Here are some points, each followed by its number:
[  9 -32  20 -33  -2   0  -3  -1   1   5 -12  88 -38  47  49] 0
[  5   0  -3  11  16  -1  -3   1   2   0   2 -21   9 -10 -12] 1
[  0  34 -23  25  49  -4  53 -19  24  27   0   9  -4   5   7] 2
[-13 -16   0 -13  -9  12 -58  27 -31 -22   8 -49  25 -26 -20] 3
[   2  118 -127   85  127    0    2  -40   29   44    1   74  -21   15
   20] 4
[  5  62 -37  85  55   2  20  -5  17  12   1 -33  15 -18 -15] 5
[-30  61 -56  79  -8 -11  30 -14  21  -6   4 -22   8 -11  -7] 6
[ -19   21  -24   38   -1   -9   27  -15   23    1   19 -121   55  -75
  -36] 7
[  1  73 -50  43  54   0  16  -7   4   6   0 -38  19 -15 -17] 8
[ 14 -59  41 -57 -27   1 -23   0  -9  -9  -6  61 -24  32  26] 9
[-17  -1 -40   0   1  -8  67 -28  25   0   0   2   0   0   0] 10
[ 15 -68  48 -63 -38  -1   2   5  -6  -8  -7  62 -29  48  -1] 11
[  1  33 -10   4   6  -4  37 -13   9   8 -12 127 -50  59  34] 12
[ 13 -98  65 -97 -63   6 -23  11 -10  -6  -1  60 -13  42  35] 13
[  4 117 -54  44  78  -2 112 -35  32  38   0  26  -9   7   6] 14
[-12  79   0  58  58  -5  37 -18  16  14   7 -66  32 -32 -27] 15
[   0 -127   77 -127 -114    7  -10    8   -1    3   12   59   -7   44
   36] 16
[ -8  18 -24  41  -7   4 -34  18 -10  -5  17 -36  10 -31 -11] 17
[  2 -11  14   0 -17   4 -27  13 -15 -11 -12  83 -29  57  10] 18
[  30 -116   94 -108  -73    6  -49   25  -23  -22  -20   74  -49   37
   35] 19
[ -5   5  -4   3  -1   0 -16   7  -8  -7 -16 104 -40  52  26] 20
[  0 -13   5 -16  -6  -3   6  -8   5   0 -13  71 -35  43  24] 21
Which three points above are nearest to each new point by angle? Their numbers follow each, nearest first.
[  2  53 -24   6  30  -4  52 -17  13  18  -7 100 -33  32  26] 12 20 14
[ -14    2   -9   17  -11   -3    3   -3    5   -3   20 -115    1  -71
   -1] 7 1 17
[-18  44 -39  83  44   6 -51  20 -31 -19  11 -52  22 -31 -22] 17 5 8
[ -1  -1   7   1  -2  -4   2  -9  21   7   2 -37  15 -23 -15] 7 1 15
[-15   0 -19  14   4 -15  40 -27  29  11  16 -74  39 -46 -28] 7 1 15
[  8  14  -3   1  14   1  44 -15  18   0  -4  50 -16  24  19] 12 21 14
[ -3  11  -5  22  -9   0 -13   7  -6  -5   6 -69  27 -43 -25] 7 17 1
[  0 -41  18 -14 -24   3 -31  14 -18 -12  16 -72  39   0 -23] 3 7 1
[  7 -37  25 -28 -23   0 -15   5  -6  -6   7 -54  24 -32  -1] 3 7 16
[ -7   7 -18  37  -2   2 -23  12 -10  -9   5 -57  26 -39 -21] 17 7 1
[-31  55 -46  73   0  -8  24 -12  18  -1   8 -52  20 -30 -16] 6 5 15
[  4   1 -10  -8  38  -4  46 -23  23  38  -5  44 -21   0  34] 2 12 14
[ -6  30 -27  66  30   4 -35  12 -17 -12   6 -43   1 -26 -19] 17 5 1
[-11  81 -41  52  28  -5  44 -15  21   8   0 117 -40  53  26] 12 4 20
[-55  94 -96 105  17   0  60 -35  41  10  11 -73  35 -43 -20] 6 5 8
[-22  17 -36  44  20  -9  18 -11   1   4  12 -61  31 -38 -25] 7 15 1
[ -5  28 -23  19  20   0 -33  15 -16 -16   2 -15   7  -5 -11] 17 8 5
[ -1  -1   0 -33 -16  16 -98  44 -48   0  -3  12  -5   5   0] 3 19 18
[ -2 -21   8 -15  -8   1 -21   7  -9  -7   8 -50  26 -30 -21] 3 7 1
[-14  24 -38  57  22   3  -9  -2   0  -3  -6  24 -14  25   8] 4 6 5
[-12  66 -46  50   7  -5   2 -15  19   3  -9  71   1  37   8] 4 12 14
[-24  72 -48  72  20  -4  14  -6  10   0 -11  71   1  40  13] 4 14 12
[ 10 -54  39   0 -29   5 -33  14 -18 -11  10 -80  34 -52 -30] 3 7 1
[  8 -37  20 -33 -16   3 -31  15 -18 -13   5 -32  10 -14 -13] 3 19 16
[ -4  27 -12   1   9  -4  43 -15  16  11  -4  63   1  23  16] 12 14 21
[  5  -9   9  -2   3   3 -17   9  -9  -5   0  -3   4   3  -1] 3 19 13
